128 stands for zero in the data rows.
Here are some points:
[164, 128, 157, 125, 186, 136, 147, 142, 154, 139, 149, 125, 140, 176, 150, 153, 141, 129, 135, 144, 148, 123, 138, 148]
[118, 109, 122, 118, 117, 117, 113, 115, 118, 120, 121, 122, 125, 111, 123, 107, 107, 138, 121, 121, 121, 107, 115, 112]
[116, 109, 115, 124, 105, 108, 118, 116, 106, 119, 115, 117, 121, 107, 126, 109, 113, 121, 120, 120, 112, 118, 122, 104]
[97, 98, 99, 119, 82, 112, 105, 109, 100, 112, 110, 111, 108, 89, 99, 94, 105, 109, 118, 103, 102, 117, 110, 93]
[103, 100, 110, 120, 92, 107, 113, 113, 103, 110, 109, 113, 115, 104, 101, 96, 96, 104, 121, 124, 102, 128, 115, 94]
[132, 142, 118, 128, 113, 127, 119, 125, 125, 127, 129, 130, 113, 113, 124, 131, 126, 111, 133, 123, 122, 148, 127, 129]
[123, 124, 104, 121, 100, 117, 121, 119, 118, 117, 124, 121, 116, 87, 112, 121, 113, 115, 128, 108, 121, 127, 122, 114]
[169, 153, 199, 157, 232, 166, 186, 152, 189, 169, 146, 172, 167, 204, 195, 161, 156, 128, 148, 194, 171, 97, 164, 179]
[97, 140, 157, 136, 110, 165, 132, 159, 117, 151, 144, 106, 128, 179, 123, 107, 215, 236, 118, 144, 132, 194, 111, 144]
[152, 176, 120, 153, 134, 141, 127, 145, 159, 138, 142, 147, 134, 132, 142, 171, 151, 107, 146, 143, 155, 187, 152, 156]
[121, 131, 109, 130, 104, 120, 115, 116, 113, 118, 122, 129, 114, 104, 113, 118, 114, 111, 129, 124, 125, 120, 122, 116]
[104, 101, 103, 120, 92, 102, 109, 110, 109, 114, 115, 115, 117, 99, 114, 104, 105, 126, 118, 111, 110, 126, 115, 109]
[123, 120, 132, 123, 121, 121, 124, 127, 121, 126, 128, 123, 131, 126, 125, 109, 126, 119, 118, 126, 109, 99, 116, 120]
[125, 115, 131, 114, 139, 136, 123, 120, 119, 134, 127, 121, 135, 147, 139, 114, 119, 163, 123, 128, 127, 80, 124, 123]
[119, 115, 105, 108, 105, 116, 127, 128, 113, 119, 118, 116, 119, 108, 110, 118, 133, 87, 121, 113, 104, 110, 107, 113]
[103, 99, 109, 112, 104, 106, 119, 112, 101, 114, 108, 110, 123, 109, 105, 99, 96, 139, 119, 108, 102, 81, 107, 115]
[140, 157, 130, 154, 126, 140, 123, 143, 146, 133, 140, 142, 132, 134, 156, 156, 138, 107, 142, 156, 157, 185, 151, 143]
[124, 133, 114, 124, 101, 118, 115, 121, 115, 115, 124, 135, 111, 102, 111, 130, 118, 114, 130, 117, 126, 126, 125, 124]
[105, 104, 108, 110, 91, 105, 121, 118, 107, 114, 104, 116, 118, 91, 100, 99, 111, 95, 110, 116, 95, 102, 106, 100]
[139, 146, 144, 132, 135, 122, 139, 130, 139, 129, 118, 131, 129, 118, 123, 134, 143, 83, 114, 138, 118, 124, 116, 153]
[107, 120, 104, 127, 97, 116, 113, 119, 107, 108, 116, 111, 111, 95, 112, 111, 113, 123, 127, 110, 117, 131, 117, 110]
[122, 116, 136, 124, 136, 132, 148, 127, 129, 133, 115, 133, 140, 118, 137, 114, 135, 118, 124, 148, 118, 105, 114, 121]
[97, 108, 105, 123, 87, 114, 106, 114, 90, 106, 117, 114, 111, 94, 106, 95, 102, 111, 113, 107, 103, 130, 110, 93]
[132, 147, 114, 135, 108, 125, 118, 127, 123, 127, 131, 133, 125, 113, 115, 136, 114, 113, 131, 130, 129, 141, 129, 125]
[126, 128, 122, 135, 111, 114, 124, 127, 126, 123, 125, 128, 116, 125, 136, 127, 113, 113, 131, 146, 135, 135, 132, 117]
Then 10 other points, each followed by its number:
[137, 138, 112, 129, 116, 130, 115, 131, 127, 128, 136, 134, 121, 91, 117, 151, 129, 123, 132, 113, 131, 151, 135, 130] 0
[103, 100, 94, 115, 75, 108, 104, 106, 86, 103, 106, 111, 101, 86, 98, 91, 97, 102, 114, 93, 86, 116, 99, 88] 1
[99, 83, 83, 102, 75, 103, 100, 108, 76, 99, 104, 102, 105, 81, 87, 84, 95, 111, 111, 100, 78, 110, 97, 88] 2
[148, 130, 169, 134, 208, 162, 160, 140, 165, 153, 137, 150, 162, 159, 157, 129, 151, 138, 138, 158, 148, 91, 129, 139] 3
[158, 161, 152, 147, 168, 131, 153, 134, 168, 145, 142, 154, 151, 137, 155, 175, 118, 113, 148, 165, 170, 131, 156, 181] 4
[104, 96, 110, 116, 88, 101, 114, 111, 89, 111, 101, 106, 115, 95, 108, 96, 98, 116, 115, 105, 92, 109, 109, 99] 5
[84, 85, 85, 110, 76, 95, 112, 100, 81, 96, 103, 100, 107, 80, 88, 85, 81, 117, 111, 94, 85, 93, 102, 90] 6
[131, 144, 108, 132, 106, 131, 121, 126, 133, 125, 132, 130, 117, 110, 120, 147, 124, 120, 132, 118, 138, 153, 138, 131] 7
[102, 97, 102, 119, 92, 98, 107, 103, 97, 108, 107, 105, 113, 96, 98, 86, 95, 131, 112, 101, 100, 101, 99, 98] 8
[109, 105, 102, 119, 84, 110, 108, 108, 97, 112, 118, 116, 117, 97, 108, 101, 104, 113, 118, 100, 101, 120, 106, 96] 9
Which of these numbered points is nearest to each point below, ignoring the 2 directions in which the first points spread most? Its number follows each.
[130, 133, 131, 134, 117, 118, 128, 131, 137, 129, 121, 140, 132, 107, 130, 141, 112, 117, 132, 133, 133, 116, 136, 141] > 4
[141, 145, 128, 144, 127, 130, 128, 136, 142, 127, 138, 141, 128, 133, 141, 156, 132, 99, 144, 152, 142, 159, 146, 139] > 7
[138, 147, 138, 142, 141, 122, 123, 135, 150, 121, 130, 145, 134, 123, 139, 149, 113, 102, 134, 146, 146, 122, 134, 152] > 4
[107, 159, 169, 138, 125, 170, 160, 167, 136, 162, 159, 120, 132, 178, 116, 117, 241, 199, 111, 147, 141, 218, 116, 147] > 1
[100, 104, 103, 121, 89, 110, 111, 115, 105, 113, 111, 126, 117, 100, 107, 102, 104, 110, 125, 111, 110, 132, 115, 96] > 9
[164, 143, 194, 148, 251, 170, 185, 143, 185, 171, 146, 165, 174, 203, 200, 154, 139, 167, 145, 189, 179, 62, 164, 156] > 3
[169, 186, 157, 147, 187, 160, 138, 150, 181, 138, 149, 154, 151, 129, 150, 188, 136, 119, 148, 144, 170, 137, 149, 190] > 0
[125, 133, 128, 130, 119, 117, 122, 120, 135, 123, 125, 137, 127, 116, 129, 134, 107, 109, 126, 129, 135, 107, 129, 137] > 9
[141, 156, 114, 141, 121, 138, 125, 136, 142, 130, 138, 130, 118, 129, 134, 148, 147, 108, 139, 139, 142, 186, 142, 132] > 7
[102, 100, 102, 116, 97, 103, 124, 113, 93, 116, 100, 110, 118, 96, 107, 99, 100, 113, 114, 112, 97, 72, 107, 106] > 6
[90, 95, 86, 117, 74, 101, 101, 109, 87, 95, 103, 108, 104, 71, 93, 85, 88, 117, 112, 95, 94, 103, 97, 93] > 6
[194, 153, 238, 162, 255, 201, 211, 164, 207, 186, 174, 186, 197, 244, 231, 177, 175, 190, 173, 208, 207, 73, 180, 184] > 3
[108, 110, 100, 117, 87, 115, 111, 107, 98, 105, 116, 119, 105, 86, 98, 99, 103, 110, 113, 99, 96, 123, 101, 98] > 1
[110, 95, 106, 122, 104, 110, 122, 114, 107, 111, 111, 116, 130, 93, 117, 101, 102, 131, 121, 115, 112, 100, 119, 105] > 6
[126, 133, 113, 133, 112, 123, 118, 128, 128, 116, 124, 125, 115, 106, 122, 131, 115, 110, 130, 123, 132, 139, 130, 124] > 7
[117, 112, 119, 129, 114, 128, 127, 115, 121, 127, 123, 123, 131, 122, 136, 111, 113, 133, 125, 133, 127, 112, 127, 117] > 6
[141, 122, 158, 127, 172, 152, 161, 144, 150, 144, 127, 140, 159, 144, 141, 122, 145, 128, 128, 152, 130, 93, 129, 140] > 3
[166, 136, 159, 122, 198, 142, 154, 147, 157, 141, 151, 131, 143, 177, 139, 159, 156, 100, 134, 147, 143, 130, 139, 157] > 2
[96, 104, 101, 112, 86, 113, 108, 110, 92, 107, 109, 114, 111, 87, 94, 100, 102, 110, 116, 100, 90, 126, 109, 92] > 1
[98, 97, 87, 109, 78, 115, 104, 103, 91, 107, 106, 108, 107, 77, 92, 96, 105, 112, 111, 95, 88, 120, 106, 93] > 1
[124, 115, 119, 116, 111, 114, 119, 113, 117, 123, 114, 117, 127, 118, 112, 113, 107, 121, 113, 118, 114, 98, 117, 112] > 8
[143, 155, 126, 134, 131, 127, 109, 135, 139, 122, 132, 141, 128, 105, 122, 150, 118, 110, 136, 118, 125, 133, 131, 148] > 0
Here are 10 other points, each followed by its number:
[102, 99, 89, 107, 85, 101, 108, 116, 91, 104, 113, 112, 105, 104, 103, 104, 105, 106, 115, 98, 91, 121, 105, 105] 0
[114, 119, 101, 127, 99, 112, 108, 122, 124, 114, 120, 123, 119, 105, 113, 121, 107, 111, 119, 119, 120, 113, 119, 116] 1
[108, 108, 92, 113, 83, 109, 102, 109, 96, 105, 107, 122, 110, 81, 102, 104, 96, 113, 119, 99, 101, 103, 106, 96] 2
[130, 149, 117, 153, 111, 128, 119, 135, 131, 128, 130, 136, 120, 121, 142, 134, 127, 107, 143, 147, 143, 160, 136, 128] 3
[111, 94, 97, 104, 91, 112, 108, 116, 102, 108, 121, 107, 123, 119, 106, 116, 108, 124, 120, 104, 100, 128, 115, 101] 4
[108, 105, 122, 115, 100, 111, 113, 116, 105, 110, 122, 113, 131, 121, 112, 98, 110, 141, 118, 117, 109, 118, 115, 101] 5
[126, 124, 129, 112, 121, 114, 120, 124, 129, 118, 123, 123, 125, 110, 120, 121, 111, 100, 116, 121, 111, 111, 111, 133] 6
[168, 197, 168, 169, 179, 157, 152, 161, 186, 152, 163, 174, 159, 166, 194, 193, 154, 125, 161, 186, 190, 200, 182, 187] 7
[119, 116, 101, 124, 92, 108, 111, 112, 112, 106, 114, 122, 114, 91, 106, 116, 100, 111, 122, 110, 114, 109, 111, 112] 8
[111, 104, 107, 120, 90, 103, 118, 112, 97, 116, 109, 113, 114, 106, 112, 95, 107, 130, 113, 114, 101, 103, 109, 103] 9
Which of these numbered points is nearest to each point below, ignoring the 2 directions in which the first points spread most? Its number follows each.
[242, 255, 238, 192, 255, 211, 189, 181, 255, 189, 205, 196, 203, 192, 223, 255, 203, 175, 188, 194, 247, 244, 234, 255] > 7
[175, 155, 188, 139, 231, 165, 151, 146, 176, 156, 161, 141, 157, 215, 180, 171, 151, 166, 149, 161, 171, 121, 159, 158] > 5
[119, 123, 101, 115, 89, 120, 105, 120, 114, 110, 122, 121, 115, 93, 107, 127, 119, 114, 129, 102, 118, 134, 119, 110] > 8
[100, 103, 95, 112, 85, 105, 107, 109, 93, 106, 110, 111, 110, 88, 102, 96, 90, 110, 110, 98, 94, 110, 102, 95] > 2
[115, 95, 100, 103, 90, 108, 109, 120, 100, 113, 125, 109, 115, 112, 106, 109, 111, 122, 122, 98, 103, 130, 111, 101] > 4
[122, 131, 117, 135, 97, 117, 113, 116, 120, 116, 125, 132, 117, 103, 119, 123, 116, 111, 133, 128, 124, 121, 125, 129] > 8
[157, 119, 145, 110, 177, 130, 141, 140, 147, 126, 137, 120, 138, 181, 137, 158, 126, 131, 125, 131, 147, 129, 133, 140] > 4
[114, 106, 117, 116, 93, 108, 127, 113, 111, 125, 112, 125, 122, 111, 122, 100, 109, 125, 120, 126, 110, 83, 106, 111] > 9
[101, 111, 96, 130, 97, 113, 114, 119, 111, 108, 115, 118, 118, 98, 104, 108, 107, 109, 121, 117, 112, 129, 121, 96] > 1
[128, 135, 105, 130, 107, 128, 118, 126, 128, 124, 125, 131, 121, 97, 113, 142, 117, 118, 135, 115, 126, 144, 133, 133] > 8
[148, 163, 133, 135, 138, 137, 126, 135, 151, 136, 138, 142, 133, 117, 127, 168, 133, 109, 138, 122, 144, 145, 146, 164] > 8
[81, 98, 114, 122, 84, 132, 119, 126, 96, 124, 123, 88, 108, 118, 101, 81, 159, 208, 111, 111, 110, 142, 108, 116] > 9
[137, 148, 130, 138, 113, 121, 124, 129, 128, 131, 128, 150, 132, 111, 130, 147, 121, 110, 135, 134, 142, 122, 142, 145] > 8
[112, 121, 112, 138, 97, 112, 118, 132, 117, 111, 114, 121, 113, 111, 115, 118, 106, 101, 124, 133, 112, 133, 115, 107] > 1
[124, 120, 126, 107, 112, 124, 139, 134, 132, 123, 125, 119, 129, 107, 105, 118, 143, 74, 122, 126, 112, 119, 104, 130] > 6
[202, 225, 202, 180, 235, 184, 166, 166, 225, 171, 177, 183, 176, 172, 207, 240, 184, 147, 177, 189, 215, 226, 208, 236] > 7
[185, 217, 167, 180, 191, 167, 154, 163, 204, 177, 170, 177, 162, 178, 199, 216, 179, 131, 169, 192, 197, 241, 192, 204] > 7
[140, 153, 122, 143, 120, 124, 117, 130, 139, 125, 136, 140, 119, 123, 130, 146, 131, 107, 136, 138, 136, 160, 138, 150] > 3
[224, 248, 211, 183, 255, 205, 179, 175, 251, 186, 199, 188, 181, 179, 213, 255, 210, 167, 186, 183, 226, 255, 228, 253] > 7
[106, 110, 98, 108, 87, 114, 108, 122, 100, 113, 120, 117, 106, 99, 104, 113, 118, 109, 120, 96, 104, 140, 107, 97] > 0
[120, 120, 102, 121, 103, 131, 115, 123, 117, 114, 127, 119, 117, 91, 114, 130, 127, 123, 124, 101, 122, 145, 133, 117] > 8
[186, 218, 238, 156, 255, 203, 182, 208, 214, 193, 200, 139, 163, 255, 174, 218, 255, 223, 138, 187, 222, 243, 186, 228] > 6
